One turning vector, and how many ticks it has turned
The counts run from 0 to 270.
[160 173 186  83 125 116 113 109 114 102  95 134 140 149 157 125 114 168
 121 164  81 126 175 146 181  89 100 137 149  99 123 183 106 114 123  97
 136 119 165 120  95 131 129 113 155  88 146 161 138 101 103 136 155  92
 152 154 147 146 112 132 153 129 106 112 129 142 137 163 108 114] | 201
[133 170 164 100 112 154  85 116 130 166 105 133 162 131 124 135 119  94
 155 156  92 192 156  92 152 119 129  51 128 103 126 129 135 137 147 115
 186 116 145  98  81 140 161  98 143 120 133 147 166 129 100 117 127  90
 116 119 111 136 116 140 112 158 111 125 140 108 113 118  88 155] | 263
[126 160 163 122 123 156 102 112 136 156  97 113 182 142 125 109 121  96
 141 171  99 158 144  93 173 143 130  57 141 122 142  90 136 139 133 128
 201 119 156  97 111 133 159 110 128 118 127 152 200 133 120  95 151  92
  99 109  90 127 142 133 115 137 138 139 133  93 112 116 123 147] | 88
[125 138 172 139 138 125 107 138 118  86  98 128 174 154 136 141 129 177
 139 168 135 118 119 140 133  99  82 110 173 134 156  99 137 141 103  95
 173 121 189 102 132 100 124 139 139  80 154  94 165 129 116 112 175  99
  83 120 101 108 154 106 149  90 125 128 147 115 114  93  92 126] | 140
[133 142 202  85 126 132 115  95 128 136  74 131 144 112 165 123 127 132
 159 199 101 172 152  89 157 139 113  89 153  96 118 116 130 121 119 135
 183 126 158 124  78 128 145 114 165  97 143 162 160 125 142 116 166  92
 117 145  97 141 129 135 128 148 125 115 127  94 116 148 122 116] | 7
[151 180 158 100 114 115  81 138 118 121 100 155 166 158 115 166 121 135
 137 156 119 146 128 145 142  85  78 149 168 121 128 144  95 149 142  93
 164 113 159  81 113 112 117 124 139 111 151 154 141  97  52 153 151 120
 136 124 133 106 125 153 135 143 103 150 135 144 147 127  60 138] | 216
[153 187 157  97 115 120 103 123 102 139  99 130 150 168 142 130 103 124
 134 158  88 131 143 140 196  87  97 156 159 100 118 148  93 118 142  99
 161 131 138 114 105 133 145 100 138 119 129 192 153  92  86 143 158  89
 167 135 139 153 125 151 126 135 130 147 127 122 155 171 102 104] | 27
[138 145 207  84 123 130 119  96 122 138  71 129 144 114 167 121 130 133
 158 206 103 167 144  89 165 143 116 100 159 103 120 112 125 118 117 131
 181 130 155 128  84 125 143 115 161  99 143 169 159 123 144 120 168  97
 119 145 100 138 130 141 125 150 128 119 124  98 119 155 128 111] | 8
[144 174 137 123 134 131  90 123 117 109 111 132 173 187 114 121 109 132
 104 137  77 107 175 175 192  82  95 124 143 118 140 155 111 126 136  84
 139 117 187  79 126 134 132 113 127 111 125 140 162 113  67 121 142  90
 139 127 131 132 126 133 160 110 117 147 135 143 154 123  97 136] | 120
[141 171 137 133 128 127  92 131 122 118 102 132 188 183 102 135 121 129
 113 156 105 105 138 165 177  97  88 143 169 139 145 126  99 141 135  90
 158 111 184  73 146 120 123 122 112 114 133 146 174 114  59 124 152 114
 126 111 116 106 142 148 150 116 128 169 135 140 159 111  85 137] | 126
[146 189 179 122  82 141 120 141  81 146 118 104 143 152 143 131 118 150
 156 164 106 160 117 102 147  83 129  88 157 125 140 144 143 122 130  86
 176 135 103 157  89 111 174  92 130 116 143 142 167 106 128 134 155  71
 142 116 149 143 124 115  85 118 119 109 149 130  90 132  89 116] | 248
[139 175 175 139  86 136 113 146  58 104 115 107 151 166 134 151 109 142
 131 152 122 152 128 141 139  89 138  86 153 148 165 107 154 112 131  98
 151 169 140 148 116 103 161  82 145 148 142 110 171 107 108 125 160  64
 142 121 141 139 135  97  97 110 120 135 154 133 108 128  82 106] | 65
[149 192 172 117  70 142 119 140  76 155 119 106 149 152 128 140 123 131
 147 169 107 164 120 106 145  96 140  86 159 142 146 143 140 120 136  91
 170 140 106 155  98 114 169  85 128 135 140 149 171 106 112 135 150  82
 150 114 147 132 119 125  81 134 114 124 147 145 101 134  85 120] | 250
[157 175 180  86 115 123 107 104  88 115  85 133 135 150 156 133 109 130
 126 166  83 147 175 145 185 102 118 129 146 105 126 151 116 101 134 111
 134 146 161 125  95 136 142  90 163 125 135 171 142  99  96 137 154  86
 168 158 141 155 113 139 133 147 114 137 128 130 145 177 107 101] | 21
[128 154 142 129 150 131  82 135 136 101 103 142 184 172 112 139 118 142
 124 142 110 117 141 159 155  87  74 121 158 119 144 124 113 151 128  88
 165 104 194  63 131 120 125 136 128  88 140 114 164 125  69 116 155 104
 101 116 106 113 144 125 164 101 119 147 141 120 140  92  83 146] | 130
[146 175 195 120  76 128 122 141  60 117 108 115 140 145 149 156 127 162
 147 177 134 170 111 119 128  94 128  97 169 143 157 122 149 113 120 101
 155 160 130 162 108  98 151  89 147 129 152 123 153 104 118 135 163  86
 133 127 146 128 125 114  93 128 109 123 155 142 100 136  79 105] | 242
[125 154 145 136 141 125  93 138 134 107 102 134 189 171 117 134 121 148
 133 158 121 110 120 145 158  95  75 131 170 126 144 110 110 154 119  89
 179 106 184  75 137 113 123 142 118  87 141 125 170 120  86 115 165 108
  95 110 103 107 151 128 153  97 132 149 140 115 139  97  90 135] | 132
[153 168 175 125  85 151 120 129 120 142 114 108 163 150 103 133 130 137
 118 165  73 145 164 127 126  97 135  70 142 147 143 178 139 131 128  86
 162  99 130 116  85 122 159 108 127 108 146 121 183 133 106 111 148  85
 141 112 131 102 112 119 125 115  97 100 144 152  97  90  96 166] | 165
[129 147 180 111 141 144 110  94 132 126  86 116 171 136 156  99 122 125
 134 181  99 143 164 107 192 146 124  67 142 109 141  92 140 125 117 132
 176 129 183 109 116 138 144 111 144 106 129 144 185 135 140  88 156  86
  92 138  91 144 141 124 135 132 142 135 129  90 121 138 138 125] | 96
[120 154 174 130 128 116 103 143  88  98  96 129 161 152 156 150 109 155
 156 165 162 147  92 124 146  95  91 127 174 120 153  65 135 135 119 109
 183 156 164 123 130  97 137 117 150 114 148 124 160 106 114 131 181  87
  99 124 109 135 155 110 115 109 140 146 147  96 117 131  86  92] | 53
[139 178 153 132  94 159 105 128 113 166 107 105 181 157 107 129 117  85
 132 160  96 160 138 107 161 124 141  65 147 141 149 107 136 134 144 110
 190 125 131 106 113 124 166  94 118 144 128 153 203 126  99 108 144  90
 126  99 108 119 134 135  94 139 127 150 142 121 115 109 101 149] | 81
[145 153 183 105 114 148 115 107 160 157  90 122 173 128 120 122 137 127
 140 189  81 153 153  92 142 137 117  72 153 124 122 149 121 144 124 113
 193  86 148  95  85 131 144 128 131  89 148 153 186 137 118 104 153 107
 107 117  98 100 123 141 131 136 112 110 128 121 108 100 116 167] | 176
[153 189 154  98 113 120  97 126  98 134  97 135 152 169 133 136 107 119
 130 156  91 135 146 146 190  88 101 156 155 106 120 147  94 118 146  99
 155 135 145 108 107 129 142  99 138 129 130 190 150  91  73 147 155  93
 169 131 142 145 122 153 124 141 123 153 128 131 158 168  93 110] | 28
[128 148 180 108 134 151  97  95 127 123  78 124 173 134 136 119 125 104
 127 173  99 162 174 115 170 151 134  49 131 120 150  91 145 119 129 137
 169 134 193  94 110 136 138 102 155 125 131 131 186 142 116  91 146  92
  98 137  90 131 132 127 134 148 125 144 136 102 122 129 119 139] | 93
[137 182 139 107 134 120  86 141 121 137 104 142 167 168 127 139 100 119
 146 144 112 137 119 134 178  80  79 157 164  93 118 127  94 143 147  95
 187 119 148  83 111 126 143 119 135 113 132 177 156  93  66 144 159  98
 139 116 124 143 137 151 124 130 132 155 132 105 151 139  83 117] | 35
[115 150 170 124 143 119  84 144  99  87  99 150 161 148 150 160 104 147
 155 146 153 159 111 132 133  86  81 111 157 104 144  76 137 141 125 112
 175 146 180  97 118 103 132 122 167 111 151 107 148 111  97 128 167  85
  96 131 107 137 151 105 126 114 125 144 148  88 117 122  71 108] | 50
[138 176 134 128 139 129  95 134 132 124 111 127 184 189 115 116 109 137
 118 141  90  97 145 158 192  81  84 136 157 115 136 147 101 143 131  81
 164 103 172  78 132 130 136 128 110  92 129 148 174 113  78 117 153  98
 125 115 125 126 140 136 156 102 131 148 134 125 150 117  99 134] | 123
[157 184 162  91 120 116  92 128 117 110 106 148 153 165 131 146 110 150
 125 144  89 135 161 155 164  71  86 145 151 107 120 181  96 131 138  84
 146 109 158  92  99 127 127 119 145  99 148 158 134  99  68 148 146 101
 152 138 150 125 112 147 146 132 102 130 134 147 143 141  78 131] | 209
[115 151 172 130 134 118  99 145  95  96  98 134 159 152 158 149 107 159
 161 156 157 149  96 123 143  89  86 122 168 110 147  72 135 138 122 106
 187 151 166 116 122  98 138 122 154 107 151 119 155 109 114 129 176  84
  99 122 107 140 158 108 118 107 137 142 148  86 114 127  86  98] | 52
[133 172 176 144 101 130 122 150  66 106 112 102 155 164 152 138 108 158
 146 160 136 138 104 129 154  83 120 105 167 137 163  91 151 117 122  98
 169 161 134 155 123 100 159  96 141 128 141 124 174 105 126 125 176  67
 127 119 131 145 148  99  94 100 136 134 151 114 101 131  94  93] | 62
[150 144 202  90 114 140 111  91 143 131  72 136 168 117 128 135 149 123
 127 204  91 166 173 107 141 159 125  75 152 135 135 132 121 132 118 132
 168 109 180  96  96 128 125 123 153 107 149 150 170 136 112 112 151 119
 109 137  98  97 117 146 141 158 103 123 123 135 121 121 114 157] | 181
[148 158 191 144  96 133 139 137  85 100 107  96 161 159 139 128 134 186
 129 190 119 113 119 135 137 100 116 108 182 161 166 127 145 118  99  87
 155 133 145 153 126  95 144 114 124  97 151 108 179 120 138 113 182  88
 121 120 128 108 141 102 124  86 123 117 150 148 102 109 106 113] | 151
